[[126 125 149]
 [130 149 122]
 [122 132 122]
 [110 146 143]
 [137 135 138]
 [136 131 118]
 [129 132 106]
 [136 117 139]
 [121 116 115]
 [116 121 143]
 [118 121 113]
 [138 110 127]]
->
[[149 125 126]
 [122 149 130]
 [122 132 122]
 [143 146 110]
 [138 135 137]
 [118 131 136]
 [106 132 129]
 [139 117 136]
 [115 116 121]
 [143 121 116]
 [113 121 118]
 [127 110 138]]

[[154 134 131 140 128 139 145 102 141 115 107 118 149]
 [102 144 126 107 108 140 109 141 102 146 129 124 114]
 [129 140 148 149 111 111 111 107 118 137 138 105 128]
 [145 115 148 128 148 126 121 143 145 125 117 124 129]
 [104 135 114 127 146 137 104 143 111 125 134 103 123]
 [117 111 139 118 154 106 117 129 121 149 135 115 123]
 [103 128 136 149 151 141 132 137 110 146 124 130 122]]
->
[[149 118 107 115 141 102 145 139 128 140 131 134 154]
 [114 124 129 146 102 141 109 140 108 107 126 144 102]
 [128 105 138 137 118 107 111 111 111 149 148 140 129]
 [129 124 117 125 145 143 121 126 148 128 148 115 145]
 [123 103 134 125 111 143 104 137 146 127 114 135 104]
 [123 115 135 149 121 129 117 106 154 118 139 111 117]
 [122 130 124 146 110 137 132 141 151 149 136 128 103]]

[[135 122 137 132 130 141 121 121 136 132 134]
 [128 139 105 121 133 120 122 132 132 123 133]
 [129 125 151 136 124 137 133 124 125 128 123]
 [131 127 124 136 131 141 118 129 133 131 127]
 [138 132 135 120 134 132 121 117 141 122 141]
 [117 126 123 138 120 128 130 134 116 130 115]
 [128 129 114 127 130 125 125 132 129 130 130]
 [138 122 132 139 133 151 111 126 138 131 126]]
->
[[134 132 136 121 121 141 130 132 137 122 135]
 [133 123 132 132 122 120 133 121 105 139 128]
 [123 128 125 124 133 137 124 136 151 125 129]
 [127 131 133 129 118 141 131 136 124 127 131]
 [141 122 141 117 121 132 134 120 135 132 138]
 [115 130 116 134 130 128 120 138 123 126 117]
 [130 130 129 132 125 125 130 127 114 129 128]
 [126 131 138 126 111 151 133 139 132 122 138]]

[[122 119 137 122 148 119 144 108]
 [124 126 123 119 137 131 153 130]
 [132 139 140 118 124 127 143 126]
 [121 142 123 104 126 129 123 135]
 [129 118 123 147 121 104 130 142]]
->
[[108 144 119 148 122 137 119 122]
 [130 153 131 137 119 123 126 124]
 [126 143 127 124 118 140 139 132]
 [135 123 129 126 104 123 142 121]
 [142 130 104 121 147 123 118 129]]

[[129 129 128 127 120]
 [129 109 125 127 123]
 [122 124 124 116 125]
 [133 131 134 118 126]
 [127 110 128 134 126]
 [122 133 139 131 138]
 [125 120 131 127 127]
 [129 141 124 151 121]
 [123 128 124 118 124]]
->
[[120 127 128 129 129]
 [123 127 125 109 129]
 [125 116 124 124 122]
 [126 118 134 131 133]
 [126 134 128 110 127]
 [138 131 139 133 122]
 [127 127 131 120 125]
 [121 151 124 141 129]
 [124 118 124 128 123]]

[[137 134 140 119 109 141 133]
 [151 126 133 120 118 124 133]
 [143 133 128 121 110 138 134]
 [147 132 124 122 112 135 135]
 [155 125 125 123 119 123 136]
 [136 125 144 113 113 118 125]]
->
[[133 141 109 119 140 134 137]
 [133 124 118 120 133 126 151]
 [134 138 110 121 128 133 143]
 [135 135 112 122 124 132 147]
 [136 123 119 123 125 125 155]
 [125 118 113 113 144 125 136]]

[[131 136 119 127 129 116 122 106 122 126 123 134 137 132 136 138]
 [124 140 122 128 130 116 127 125 138 127 121 133 138 133 105 126]
 [112 132 133 145 146 124 135 132 124 116 146 123 121 132 123 134]
 [123 126 118 137 138 122 140 129 141 131 128 121 122 127 141 136]
 [124 136 129 130 131 126 117 126 107 112 134 138 135 133 124 135]
 [116 120 128 134 134 127 137 141 137 127 133 122 122 124 122 121]]
->
[[138 136 132 137 134 123 126 122 106 122 116 129 127 119 136 131]
 [126 105 133 138 133 121 127 138 125 127 116 130 128 122 140 124]
 [134 123 132 121 123 146 116 124 132 135 124 146 145 133 132 112]
 [136 141 127 122 121 128 131 141 129 140 122 138 137 118 126 123]
 [135 124 133 135 138 134 112 107 126 117 126 131 130 129 136 124]
 [121 122 124 122 122 133 127 137 141 137 127 134 134 128 120 116]]

[[118 121 135 144 127]
 [122 134 116 121 143]
 [147 151 128 130 129]
 [128 123 122 112 154]
 [121 112 123 117 136]
 [130 133 119 124 147]
 [105 122 103 114 131]
 [137 153 139 136 125]
 [129 144 139 143 100]
 [127 121 138 122 139]
 [128 130 138 137 112]
 [130 123 147 148 122]]
->
[[127 144 135 121 118]
 [143 121 116 134 122]
 [129 130 128 151 147]
 [154 112 122 123 128]
 [136 117 123 112 121]
 [147 124 119 133 130]
 [131 114 103 122 105]
 [125 136 139 153 137]
 [100 143 139 144 129]
 [139 122 138 121 127]
 [112 137 138 130 128]
 [122 148 147 123 130]]

[[145 140 142 134 139 127 127 131 105 129 122 118 126]
 [127 120 122 139 140 111 147 114 111 110 142 105 151]
 [126 134 134 134 140 118 126 144 128 135 119 124 144]
 [142 140 141 118 144 126 115 135 139 142 128 128 132]
 [119 120 119 122 130 126 137 134 125 137 137 116 124]
 [138 151 139 125 143 125 120 138 112 142 121 126 142]
 [122 138 137 131 140 128 124 134 141 133 118 138 138]]
->
[[126 118 122 129 105 131 127 127 139 134 142 140 145]
 [151 105 142 110 111 114 147 111 140 139 122 120 127]
 [144 124 119 135 128 144 126 118 140 134 134 134 126]
 [132 128 128 142 139 135 115 126 144 118 141 140 142]
 [124 116 137 137 125 134 137 126 130 122 119 120 119]
 [142 126 121 142 112 138 120 125 143 125 139 151 138]
 [138 138 118 133 141 134 124 128 140 131 137 138 122]]
